In the rows, 128 means zero.
The rows of D fall into 4 groups, and each row is roughly a mix of its group's hidden directions; one row fits no group.
D, 121 rows:
[[ 99 141 154 143 160 136 148  99 122  96 141]
 [136 116 142 115 114 153 118 157  86 162 112]
 [ 79 160 130 128 119 151  99 134 109 115 116]
 [131 125 108 115 129 173 137 141 133 177 114]
 [160  95 132 113 167 132 144 130 124  91 128]
 [141 127 128 102 104 100 107 127 104  81 140]
 [136 106 113 115  80 132 120 155 159 128 152]
 [132 132 114 125 127  90 135  80 124  97 105]
 [145  79 144 133 148 139 148 129 121  88 133]
 [ 91 147 115 100 162 150 125 124  94 136 127]
 [139 114  79  99 113 116 109 135 142 160 121]
 [129 119  94 132  96 115 105 146 161 149 155]
 [150 147 126 166 139 128 136 105  82 109 120]
 [ 93 118 120 108 172 137 136  92 121 114 137]
 [104  95  87 103 134 143  93 123 132 135 129]
 [135 133  89  96 154 110 119  98 154 125 145]
 [102 121 171  99 165 134 141 114 122 130 111]
 [166  98 118 112 114 108 137 124  96 162 134]
 [147 134  82 145  86 121 120 134 140 119 154]
 [ 85 154 127 115 122 132 105 147 123  86 117]
 [130 135  81 103 109  92 114 120 151 137 139]
 [ 99 166 162 151 125 123 134 128 109  94 126]
 [138 128 113 123 131  90 140  76 121 106 109]
 [130 130 109 123 132 179 129 146 133 173 116]
 [163 132 114 102 157 105 125 111 149  99 151]
 [118 102 119 105  97 127 114 150 168 146 153]
 [158 105  84  93 146 112 124 126 147 125 128]
 [136 116 141 119 102 147 114 158  89 161 109]
 [143 102 127 125 106 170 122 133  95 113 160]
 [123 112 108 107  92 126 119 153 172 136 149]
 [175 100 145 141 146 135 146 143 130  94 124]
 [110 109 118 102 112 124 111 150 172 154 147]
 [108 112 131 106 132 148 163 164  99 154 133]
 [ 87 157 133 126 126 133 109 140 138  81 114]
 [169 122 117 121  96 122 111 166 132 154 113]
 [ 81 159 128 127 140 143 113 141 145  92 129]
 [140 113 141 116 109 150 119 159  90 165 115]
 [104 120 171 103 166 138 140 111 114 130 113]
 [ 93 150 144 124 125 150 108 165 136  93 120]
 [138 111 102 140  98 144 109 122 108 128 177]
 [172  98 123 131 126 116 147 115 120 170 141]
 [ 83 141 141 170 149 117 117 113 151 133 120]
 [121  87  92 105 139 130  94 124 126 108 144]
 [115 120 163 117 163 150 135 105  87 123 126]
 [100 142 143 121 146 171 118 172 129 129 139]
 [121 160 129 147 165  95 131 118 135 143  92]
 [ 92 150 139 124 116 143 103 163 133  92 120]
 [ 96 169 147 148 121 141 138 127 135 161 103]
 [158 120 147 148 143 120 180 124 144 151 129]
 [172 136 132 140  86 114 115 160 140 139 127]
 [ 95 170 137 127 111 153 103 141 104 116 116]
 [129 122 142 124 154 173 135 150 114 171 137]
 [107 127 165 165 108 148 143 148 103 128 110]
 [ 83 135 109 115 126 159  91 134 108 115 124]
 [105 147 136 144 103 120 109 139 156  82 115]
 [ 87 154 123 142  89 122 113 121 130 161 133]
 [135 117 112  94 149 127 137 119  79 158 132]
 [157 146 135 142  83 120 113 162 132 151 120]
 [126 111 104 126  98 119 103 149 161 154 157]
 [143 121  95 124  78 133 129 144 150 110 152]
 [106 116 123 154  90 148 114 129 133 173 121]
 [150 144 103 157 121 141 133 108  85 101 141]
 [129 154 142 143 156  98 138 131 141 136  79]
 [150 121  78  98 141 114 115 116 156 141 132]
 [ 77 140 154 159 120 149 131 109 117 138 132]
 [101 137 132 100  96  89 114 108 114 106 119]
 [104 139 137 116 163 176 129 147 110 149 130]
 [ 87 145 105 139  92 119 117 116 138 162 129]
 [148 112 119 108 160 135 149 113  99 169 141]
 [ 85  98 113 119 159 147 138  96 122 126 129]
 [103 140 145 123 148 179 121 161 118 145 128]
 [133 144 145 160 169 116 124 116  98 143  99]
 [ 96  93 133 132 163 160 145 109 112 120 120]
 [130 157 109 167 148  90 117 111 126 149 118]
 [110 125 122 156 159 168 139 134 147 165 122]
 [185 117 121 101 151 121 128 149 131 113 120]
 [138  88 113 107 132 101 118 117 118  87 150]
 [105 171 145 149 121 146 132 133 137 164 103]
 [133 125 146 121 170 123 151 118 119  77 136]
 [155 102 106 110 127 129 141 125 152 178 120]
 [145 148 130 155 144 133 142 102  81 103 117]
 [125 117 108  96  87 139 137 142 162 108 149]
 [148 140 115 105 110 170 133 149 121 167 114]
 [152 135 153 143 133 111 137 135 109  75 150]
 [129 145 142 137 123 135 166 124 144 180 106]
 [133 131 120 127 113  86 128  94 129  86 104]
 [ 93 114 120 124 166 133 148  91 127 101 138]
 [169  98 124 113 106 102 134 127  96 149 125]
 [181 104 123 116 129 119 129 140 117  96 154]
 [174  97 119 125 110  97 141 115 115 152 134]
 [125 134 136 149  94 108 115 140 164  86 124]
 [159 116 138 153  82 133 114 155 137 151 125]
 [136 133 146 169 133 136 139 114 182 117 127]
 [154 111 115 132 147 126 151  95 119 175 139]
 [140 129 116 133 157 101 152  84 153 107 140]
 [ 85 109 124 126 165 152 141  96 118 124 126]
 [117 126 166 120 167 146 139 110  91 121 112]
 [118 143 132 120 142 100 132 148 173 146  90]
 [169 120 123 131  92 115 125 172 128 136 110]
 [105 124 129  94  98  86 129 101 116 115 118]
 [172 155 137 128  99 109 118 166 130 133 120]
 [ 72 102 110 142 130 142 138  97 129 134 130]
 [116 149 137 124 149  95 138 135 165 141  87]
 [102  98 164  94 148 145 119 139 135 151 131]
 [117 140 131 157 148 161 145 135 148 173 115]
 [148 126 146 115 168 121 147 123 121  78 137]
 [ 91 129 141 173 159 114 124 113 152 125 129]
 [108 137 142 133  89 143  98 169 121 118 109]
 [118 123 164 162 103 150 137 156 104 135 108]
 [139 106 115 120 135 119  97 133 114  76 154]
 [154 152  94 151 102 126 144 118 116  90 131]
 [ 91 115 120  94 106  94 129  97 122 127 115]
 [142 112 141 163 157 111 162 116 159 146 132]
 [106 117 104 144  89 138 114 129 139 174 120]
 [101 131 135 166 160 150 145 124 150 159 120]
 [118 126 165 128 172 141 132 110  91 134 113]
 [148 127 151 115 110  85 156 114 113  97 135]
 [121 136 182 152 138 161 132 135 104 127 122]
 [ 91 152 147 132 134 163 111 158 137 104 116]
 [153 156  90 167 113 113 131 115 112 111 131]
 [107 118 136 116 138 106 108 147 167 171 122]]
Which two rows in each list fit none of the groups? Every other row fits one group, some only roughly. Give them in the order they come.
- Q_8: [137 152 132 140  78 120 105 146 136 164 130]
- Q_243: [106 116  96 114 132 165 105 130 136 168 118]
- Q_655: [155  90 127 108 133 114 177 116 123 126 142]
- Q_238: [ 98 144 144 142 115 152  99 165 151 106 128]
- Q_246: [155 114 113 119 135  94 148  86 100 136 118]
- Q_665: [110 158 124 130 113 123  68 136 127 110 121]
- Q_963: [158 113 133  91  99  99 143 118 107 103 136]
- Q_495: [127 167 115 175 109 135 129 115 102 117 144]
- Q_356: [177 142 143 111 163 124 126 142 121  97 130]
- Q_462: [160 112 106 114 145 121 144 125 177 150 137]
- Q_439: [146  95 132 140 157 132 180 121 137 138 140]
- Q_163: [156 117 125 129 163 129 158  83 125 148 130]
- Q_348: [145 156 133 107 104 166 146 151 105 149 114]
  Q_495, Q_462
- Q_454: [160 169 155 142 116 125 106 150 122 101 136]
- Q_412: [189 110 134 128 143 132 138 151 137 107 120]
- Q_969: [150 106 146 146 146 101 179 119 132 117 139]
- Q_757: [150 133  96 170 114 125 112 118  98 129 157]
- Q_486: [152 126 146 162 149 124 165 123 151 162 129]
- Q_814: [140 135 150 125 111  77 135 114 118  88 136]
- Q_643: [153 130 128 149 154 162 134 161 156 122 153]
- Q_478: [139 127 137 129 165 160 146 110 123 176 129]
- Q_528: [125 135 134 131  85 104 107 148 135  84 114]
- Q_924: [122 130 116  98 102  98 112 148 105  87 122]
- Q_581: [119  98 142  86 104 151 133 152 155 120 139]
- Q_938: [156 101 122 117 129 149 132 118  91 115 170]
  Q_643, Q_938
- Q_129: [128 126 119 128  82  89 109 140 135  93 127]
- Q_437: [156 111 138 156 131 136 146 102 152 171 127]
- Q_108: [146 148  93 171 122 114 115 112 103 130 148]
- Q_787: [134 122 120 107 113 170 145 123 104  86 145]
- Q_642: [100 137 133 143 130 122  98 129 112  72 139]
- Q_922: [ 91 132 135 121 126 188 129 141 130 111 134]
- Q_675: [113 109 177 156 136 159 139 125 107 114 132]
- Q_748: [114 102 165 151 151 159 142 123 102 112 118]
- Q_240: [144 139 140 109 179 123 138 110 126  91 142]
- Q_423: [ 67 125 117 143 122 140 129  98 128 147 132]
- Q_44: [ 92 109 145  88 103 144 122 141 154 120 116]
- Q_617: [109 132 141 106 139 107 129 143 178 154 105]
- Q_494: [154 102 124 152 147 113 139 118 167 163 129]
- Q_818: [ 84 155 106 122 127 118 111 133 145  94 151]
  Q_922, Q_44
- Q_542: [178 124 153 126 150 117 116 145 116  95 117]
- Q_731: [130 153 143 152 173 119 131 120 107 134  89]
- Q_978: [128 151 145 149 173 114 131 118 109 138  89]
- Q_680: [119 107 123  91  99 158 127 130 124 116 170]
- Q_213: [116 140 173 163 132 144 123 128 102  99 117]
- Q_775: [129 137 156 146 173 133 128 116  90 135 102]
- Q_959: [160 141  90 102 115  92 115 135 149 130 135]
- Q_965: [142 117 130 113 178 129 154 128 117  87 124]
- Q_210: [111 111 165  95 149 162 144 115 110 115 124]
- Q_970: [118  93 154  93 116 165 131 130 118 117 153]
- Q_872: [104 143 150 120 129 173 112 161 108 133 107]
  Q_542, Q_213
- Q_419: [145 127 122 149 128 151 128 111  73 105 147]
- Q_219: [ 71 125 107 138 119 139 122 100 135 155 129]
- Q_174: [106 113 168 101 151 155 144 109 107 114 132]
- Q_381: [ 93 157 148 125 114 134 122 128  96  85 126]
- Q_140: [105 154 112 133 120 154  83 139 133 154 106]
- Q_41: [ 85 154 112 117 118 119 102 152 134  99 146]
- Q_613: [147 159 101 167 122  95 122 139 137 136 103]
- Q_554: [145  99 138 132 147 124 188 119 127 123 140]
- Q_134: [168 105 134 126 148 130 154 103 111 165 123]
- Q_189: [ 74 155 144 148 116 142 132 123 106 145 119]
- Q_968: [160 167 149 151 122 129 106 154 127 103 143]
- Q_688: [153 106 145 131 154 129 123 139 125  71 122]
- Q_591: [139  97 128 165 136 109 157 124 169 129 138]
  Q_688, Q_591
- Q_769: [117 109 162 107 141 161 141 107  94 109 138]
- Q_282: [ 99 146 145 142 111 153 105 167 150 107 125]
- Q_390: [123 129 123 129  87  93 109 145 141  86 127]
- Q_888: [158 102  94  96 152 129 123 101 128 106 122]
- Q_632: [105 115 150  87 123 121 139 142 175 133 119]
- Q_884: [134 108  97 127  88 143 114 135 129 123 173]
- Q_205: [126 141 104 137 115  94 117 146 176 150 117]
- Q_135: [ 82 160 163 148 136 143 134 115 113 137 122]
- Q_850: [144 127  77 108 132 116  88 116 148 122 130]
- Q_248: [128 132 122 135 124  98 112 154 174 162 109]
- Q_321: [150 112 121 143 150 136 152 106 142 173 154]
- Q_176: [162 112 109 140 117  86 146  96 140 141 140]
- Q_34: [140 121 131 131 162 154 150  99 116 172 121]
  Q_888, Q_850
- Q_378: [119 138 171 136 153 135 165 111 122 102 146]
- Q_692: [ 87 156 119 129 116 127 102 148 145  91 138]
- Q_145: [142 105  76 110 142 117  99 116 141 110 128]
- Q_247: [130 125 119 131  86  87 110 128 133  87 123]
- Q_127: [151 114 132 127 131 117 120 134 108  70 157]
- Q_830: [ 95 143 144 116 138 166 114 168 115 118 115]
- Q_961: [134 119 143 116 129 165 144 113  84  97 146]
- Q_651: [161 109 121 154 136 126 140 105 152 168 150]
- Q_653: [189 110 128 115 116 114 157 130 127 141 136]
- Q_420: [156 135 130 150 122 149 143 115  76 102 132]
- Q_199: [153 112 127  89  99  96 134 120 107 101 134]
  Q_378, Q_145
- Q_808: [157 108  84 111 109 103 117 124 124 156 115]
- Q_499: [125 114 160 116 153 165 133 117  86 113 126]
- Q_388: [156 166 157 159 127 131 122 150 120 100 136]
- Q_401: [ 70 136 116 150 112 133 127 105 128 155 126]
- Q_90: [107 120  97 121 137 172 100 135 138 159 117]
- Q_206: [133 116 140 114 129 170 140 116  82 104 146]
- Q_564: [ 80 157 127 110 140 148 112 133 103 109 109]
- Q_192: [127 131 126  99  99 106 108 147  95  95 106]
- Q_402: [117 113 163 107 146 164 142 112  94 111 128]
- Q_932: [102 155 148 154 145 160 123 127 165 110 128]
- Q_772: [125  98 101  99 125 119  91 126 120  96 149]
- Q_540: [156 106 118  95 125 105 132 122  86 154 122]
- Q_600: [166  80 123 109 138 113 118 127 107 111 145]
- Q_552: [110 121 171  93 157 136 148 137 140 125 103]
- Q_13: [173  95 126 136 104  93 140 111 133 137 130]
  Q_808, Q_600
- Q_310: [173 106 132 139 100 127 128 170 127 129 110]
- Q_886: [175 156 111 111 117 103 116 154 142 138 120]
- Q_992: [166 107 147 135  85 107 122 154 131 114 116]
- Q_885: [116 112 170 104 157 158 140 121 100 121 123]
- Q_207: [130 149 125 138 133 173 140 146 139 175 114]
- Q_835: [146 100 129 135 160 132 183 122 130 137 139]
- Q_235: [123 142 134 159 171 106 130 127 152 119  91]
- Q_48: [147 144  95 166 114 125 113 112  93 124 150]
- Q_917: [100 129  99 110 118 152  82 133 133 150 111]
- Q_169: [110 111  97 120 143 170 114 134 140 167 121]
- Q_403: [145 105 125 109 172 132 115 145 145  88 119]
  Q_235, Q_403
- Q_87: [ 83 151 109 116 124 126 108 153 136  97 148]
- Q_749: [ 91 141 137 131 114 109 129 118 137 185 129]
- Q_9: [ 79 157 125 119 159 159 120 136 130 116 133]
- Q_22: [141 115 106  93 104 113  94 131 107  96 137]
- Q_125: [156 122 156 144 139 106 166 126 118  93 147]
- Q_897: [142 128  89 149  92 112 106 133 143 138 160]
- Q_7: [135 117  70 106 114 122  97 135 143 139 124]
- Q_713: [145 120 121 132 122 166 131 119  79 103 151]
- Q_905: [122 164 135 106 103 160 127 148  90 119 117]
- Q_399: [118 132 137 128 167 174 143 122 117 164 128]
- Q_605: [112 135 123 121  88 100 104 149 125  86 123]
  Q_749, Q_7
- Q_88: [116 100 121 110 172 133 149 108 127  90 133]
- Q_855: [189 109 126 115 118 108 154 128 133 129 139]
- Q_596: [118 127 165 107 163 155 151 117 106 114 110]
- Q_575: [ 81 153 110 117 121 129 106 148 136  99 148]
- Q_31: [126 128 134 130 164 170 143 117 117 172 129]
- Q_586: [166 100 106 114 132 103 139  94 136 154 121]
- Q_111: [148  82  94 110 138 112 120 117 154 141 139]
- Q_30: [106 128 159  95 147 118 142 138 163 136  97]
- Q_931: [104 130  88 149  94 154 108 131 120 152 132]
- Q_442: [156 118 156 137 135  98 166 116 118  99 146]
- Q_66: [110 106 167  90 140 150 153 117 117 111 122]
- Q_312: [176 101 140 141 125 121 148 104 123 160 118]
  Q_586, Q_931
- Q_147: [137 141 157 133 115  82 135 119 118  86 138]
- Q_704: [101 123 157  91 143 114 142 137 163 133 104]
- Q_891: [107 118 176 100 155 126 139 131 142 136 100]
- Q_456: [106 160 122 117  99 121  76 131 125 126 111]
- Q_230: [148 118 142 131 110 154 144 115  86  89 138]
- Q_83: [178  96 129 135 115 126 130 165 125 126 105]
- Q_525: [112 156 139 153  98 149 151 129 149 162 111]
- Q_563: [148 121  86 134 102 103 102 141 148 110 149]
- Q_587: [168  96  94 110 111 118 119 151 140 140 117]
- Q_700: [148  99 144 144 149 123 181 118 130 118 146]
- Q_717: [146 126 115 160 122 146 120 111  78 112 151]
- Q_998: [159 108 130 105  91 103 124 153  96 126 124]
  Q_525, Q_563
- Q_815: [153 109 117 107 149 118 150 101  93 160 129]
- Q_996: [162 110 128 159 129 124 146 106 160 159 145]
- Q_538: [ 83 155 133 112 140 155 111 143 109 107 109]
- Q_117: [154 145  98 170 116 137 113 122  94 122 145]
- Q_537: [148 149  93 166 119 101 110 145 143 146 119]
- Q_227: [147 141 125 131 103  84 123 103 127  86 134]
- Q_934: [ 95 150 107 120 115 120  99 155 141  98 152]
- Q_55: [135 125 121 134  89  81 117 128 141  90 127]
- Q_255: [ 80 116 103 119 127 139  83 125 121 117 125]
- Q_840: [ 92 147 127 117 106 137  98 170 125 106 134]
- Q_779: [163 138 108  88 101 134 123 134  95 129 146]
- Q_976: [170 106 139 138 138 129 153  98 118 163 115]
- Q_42: [169 127  93  88 144 108 117 135 143 122 133]
- Q_115: [146 143  86 164 113 109 103 142 137 148 138]
  Q_227, Q_779
- Q_481: [179  96 146 131 107 120 135 128 112 151 113]
- Q_786: [118 112 100 121 144 173 132 133 138 172 120]
- Q_590: [115  94 132  90  99 148 127 143 152 126 154]
- Q_800: [137 124 143  81 145  95 129 148 158 147 121]
- Q_740: [146 156  89 172 126 104 119 116 116 130 131]
- Q_264: [129 101 128 130 185 120 136 119 118  99 147]
- Q_229: [171 125 128  91  94 118 140 136 102 113 130]
- Q_799: [140 159 132 130 118 166 144 149 130 173 112]
- Q_954: [147 107 131 155 170 152 164 133 137 133 144]
- Q_608: [106 153 112 124 112 140  70 137 132 135 110]
- Q_185: [122 105 129  87  97 135 129 153 168 125 139]
- Q_311: [104 129 143  95 140 112 135 142 176 142 104]
- Q_179: [102 140 147 126 107 153 106 178 119 113 122]
  Q_800, Q_264
